Each row is where one point has got to under a steady rotation. How many ticks took it there?
The counts run from 0 to 208.
[146 197 125 111 171  92 106  98  86 108 130 150  77 133 102 106 126 115
 125 148 127 145  99 117 158 109 124 162 146 113 158 121 126 133 141 143
  99 126 154 105 124 134 112 176 139 156 200  97 143 144  58 128 127 129] : 69
[119 113 123 130  95  89 114  99 175 149 143 147  78 149 129  72  99 144
 111 124 180 143 127 143 105 131 157 121 147 106 143 153 157 132 161 128
  62 112 132 103 138 175 137 124 185 166 115  93 138 136  96 131 150 102] : 89
[177 122 157  77 162 144 112 136 132 100 131 113  82 123 143 112  71 111
 124 157 186 133 138 161 120 121 100 123 158 103 105 161 127 143 148 129
 130 140 158  92  83 159 151 119 140  91 122 114  99 150  73 162 113 130] : 153
[165 151 175  89 187 171 116 146 125 107 120 144  87 116 149 103  86 113
 146 117 157 107 128 182 130 111 118 124 121  86 109 153 125 128 151  95
 125 161 130 101  81 168 128 132 152 143 141 144 109 121  97 146 125 124] : 49
[178 124 141  96 112 122 125  90 103 143 144 152 117  95 157 127 141  71
 102 141 139 157 137  93 121 142 152 190 147 150 107 124  57  99 130 118
 158 127 131 134 117 111 126 136 151 146 156 160 120 176 112 172 146 158] : 20
[122 195 168 111 134 122 108  96 129 114 110 174  60 114 115 122 170  81
 135 132 161 117 108 160 155 140 119 109 119 120 115 116 133 113 161  79
 115 142 105  95 110 141  89 164 159 131 169 120 115 129 109 145 154  99] : 67
[116 129 143 114 117 104 122  57  94  99 163 154 134 102 141 159 145  77
  96 131 180 152 116 158 131 142  99 126 155 134 119 111  87 112 155  91
 121 156 159 134 125 109 121 145 166  89 152 139 112 115  97 194 111 125] : 1
[132 121 125 110 128 129 147 104 141 151 202 128 136 151 156  90 118 144
 109  91 132 115 109 139  64 110 129 170 120 121 139 171 114 139 140 124
  79 134 134 162 126 156 164 115 191 137  92 182 136 125 102 129 136  99] : 205
[125 137 133  88 176 112 143 114 136 119 144 123  74 153 119  69 136 122
  99 156 134 140  74 136 147  87 169 152  98 123 128 154 116 105 135 137
 101 172 130 109 125 170  92 180 159 148 153  82 113 127 137 144 163 133] : 174
[112 116 161 115 172 140 127 115 166 117  94 141 125 113  99 129  86 162
 123 145 170 151 153 171 138 124 116 161 152 104 135 162  56 161 142 114
 106 140 165  95 103 164 122 163 167 117 150 121 114 132  93 147 112 146] : 92
[112 111 111 114 151 130 158 105 118 138 145 101 106 136 138  93 108 103
  79 144 157 142  56 134 156  84 165 140 100 133 122 122  90 127 126 122
 116 119 165 120 154 147 100 188 162 116 126  76 132 132 133 190 140 123] : 10
[ 98 116 129 142 109 114 124 101 180 138 119 147  86 127 101  99 108 146
 128 124 193 133 122 173 119 119 134 109 147 111 139 144 143 147 136 116
  69 107 153  88 152 165 123 141 199 114 104  89 119 133 104 141 124 104] : 90
[140 137 123 115 133 124 132  85 122 107 194 122 158 104 105 116 105 170
  94 108 161 155 140 138 106 127 126 178 152 127 151 146  70 133 156 127
 133 158 159 163 112 131 121 141 172 149 159 192 122 156  99 101 100 129] : 203
[128 161 158 138 114 162 132 135 132 115 102 103  83  92 111 120  83 140
 132 136 159 135 123 149 138 149 125 136 134 135  99 140  93 128 181 100
 143 134 170 101  60 176 128 177 184 145 134 114 126 150  93 130 143 123] : 31
[130 140 114 137 135 119 139  92  77 136 164 121 115 123 125 108  68 141
  88 116 129 130  84 170 172  88 173 133 112 114 138 117 128 144 145 119
 103 164 153 133 136 144  78 163 152 143 152 104 145 119  95 164 127 100] : 113
[172  79 140  88 139  91 126 111 115 133 133 150  93 117 129  77  83 152
  86 141 143 142 163 143 134 103 154 114 164 119 123 161 154 111 142 144
 140 194 137 113  89 164  94 131 144 149 125 117  77 141 121 145 108 142] : 155
[141 148 145 120 144 138 117 102  88 157 120 170  99 109 159 138 115  75
 122 106 153 107 117 175 155 119 123 104 122  89 122 100 106 138 121  85
 109 113 128 117 122 135 132 136 138 140 139 143 147 130  54 197 126  74] : 6
[117 139 120 143 115 125 134 141 187 160 119 142  76 104  92 101 131 167
 114 138 167 116 128 182 136 137 133 142 124 106 127 132 113 145 161  90
 132 106 139 120 125 183 106 184 185 139 134 123 149 166  78 121 138  84] : 194
[168 119 138 108 111 139 111 113 121 125 135 142  82 133 172  77  70 103
 135 135 165 159 120  95 124 103 173 176 163 114 124 143 111 115 135 156
 110  88 148  87 139 123 146 121 166 174 125 102 124 160 117 160 141 146] : 27
[163 128 133  92 123 113 102 102 163 131 165 155  97 134 150 110 122 124
 119 130 162 155 147 129 106 162 112 175 160 103 153 153 106 144 157 141
 120 105 122 115 128 165 141 122 134 175 181 147 155 164  37 135 121 106] : 87
[135 102 161  91 141 120 135  96 119 143 105 178  99 110 173 151 123  90
  94 131 167 132 139 187 153 136 116 109 141 120 113 133  95 135 143  80
 124 164 135  99 112 171 110 143 136 128 154 111 132 109  84 208 125 120] : 110
[127 151 140 130 114 126 121  76  79 109 169 133 107 125 134 120  71 125
 100 129 149 148 104 163 175 122 162 118 129 123 134 131 127 113 174 116
 116 189 147 121 131 153  80 149 142 165 172  97 133 115 106 168 119 121] : 112
[100 181 131 144 121 123 105 102 152 126 118 147 105 126 106 109 152 118
 147 117 177 116  97 134 109 118 123 145 119 112 138 138 122 147 136 103
  48  89 147 101 154 125 145 151 213 108 123 137 139 143 101 130 156 100] : 188
[143 175 139 128 128 129 105 107 113 124  94 149 103 105 153 123 117 104
 164 129 173 145 124 104 124 138 117 164 142 138 124 138  99 166 133 124
  96  76 189  92  82 138 149 149 178 127 155 139 164 151  72 154 136 141] : 25
[106 118 109 127 112  96 131  81 156 147 143 168 110 124  89  83 158 158
 101 118 170 131 137 122  94 110 166 191 133 135 144 122  97 121 118 115
 112 108 124 137 138 117 116 162 211 149 121 150 122 155 139 105 145 118] : 83
[166 132 180 100 120 154  95 104 131 113 108 183  99 105 152 109 105 115
 151 108 185 134 172 144 105 136 131 153 159 115  98 137 101 115 156 100
 157 137 135  98  79 131 147 114 172 160 137 171  94 134 109 141 115 143] : 147
[128 122 170 114 120 116 128  77 104 114 128 162  96 118 166 128 105  98
 100 139 158 157 134 165 164 141 151 111 143 121 118 130 101 109 176 100
 121 187 137 103 112 167 101 154 121 153 167 105 116 114  87 190 125 132] : 111
[137 113 106 110 138 122 140  96 131 137 204 133 162 142 139  96 117 168
  95  93 138 134 123 126  77 112 136 181 135 122 156 164  90 127 147 137
  95 147 140 184 114 151 150 131 183 164 142 190 151 145  98 118 125 123] : 204
[145 126 112 112 134 116 143 122 110 138 133 150  83 136 130  48 114 175
  97  97 166 113 121 153  95 102 141 139 121 118 130 119 164 140 134 132
 129 129 149 133  68 147 141 164 189 181 118 127 153 127  81 113 106 103] : 150
[174 130 156 100 136 119 123 112 115 132 129 167 101 110 169 105 139 101
 121 109 169 106 166 139  85 150  88 120 155 125 104 129 138 130 129 105
 122 130 139 119  52 147 161 103 164 121 115 181 130 143  62 142 117 110] : 43
[103 127 118 129 121 100 144  90  91 102 153 114 101 137 144  94  81 100
  78 144 144 168  75 116 162  95 169 140 122 127 129 109 104  85 141 132
 103 141 170 116 145 152 133 176 158 145 128  69 130 110 117 176 135 119] : 9
[123 130 146 106 142  95 127  77 106 124 123 174 107  93 114 110 190  93
 102 114 175  99 131 166 106 127  92  95 119 139 108 128 142 104 119  86
 117 175 136 118  76 119 115 144 185  78 109 148  99 116 137 151 133 129] : 164
[166 165 130 137  69  98 115  85  90 123 155 137 113  94 125  96 114 135
 107 130 141 137 145  79  90 156 126 142 166 158 120 148 129 121 163 142
 126 137 172 139  72 140 149 116 193 137 128 163 128 163 103  99 137 142] : 142
[151  81 119 137 119  93 129 119 170 196 155 142 122 117 114  89 107 140
  85 128 150 130 150 148 111 100 168 130 161 107 129 182  90 159 120 138
  82 132 131 124 142 184 102 114 178 104  97 137 110 179 138 140 142 125] : 199
[140 101 154 113 131 138 140  94 144 168 165 182 132 124 159 114 125 123
 103  83 152 107 132 173  97 106 156 129 117 120 120 155  96 137 129  98
  92 182 104 137 134 148 111  92 189 127  99 179 108 121 145 163 136 115] : 102
[164 170 151  98 112 124  97  93 142 125 177 150  89 104 118 131 164  78
 115 145 137 141 117 118 111 158 118 182 147 129 114 141  68  90 157 101
 135 134 103 134 144 133 107 132 152 121 174 164  93 181 104 134 164 122] : 184
[182 143 112 101 105 132 118 143 127 157 160 129  69 144 173  89  94 115
 123 136 136 132  78 109 134 120 176 173 129 130 121 142 123 139 154 146
 143 116 146 100 134 150 113 155 156 172 159 105 169 174  90 162 136 120] : 131
[174 144 127  94 138 168 135 134 116 144 177 117 108 120 146  85 117 130
 131  91 159  95 101 145  68  90 133 159 107 115 120 153 126 135 128 110
 128 142 132 150 104 130 149 121 208 118  88 185 134 154 121 118 126 108] : 41
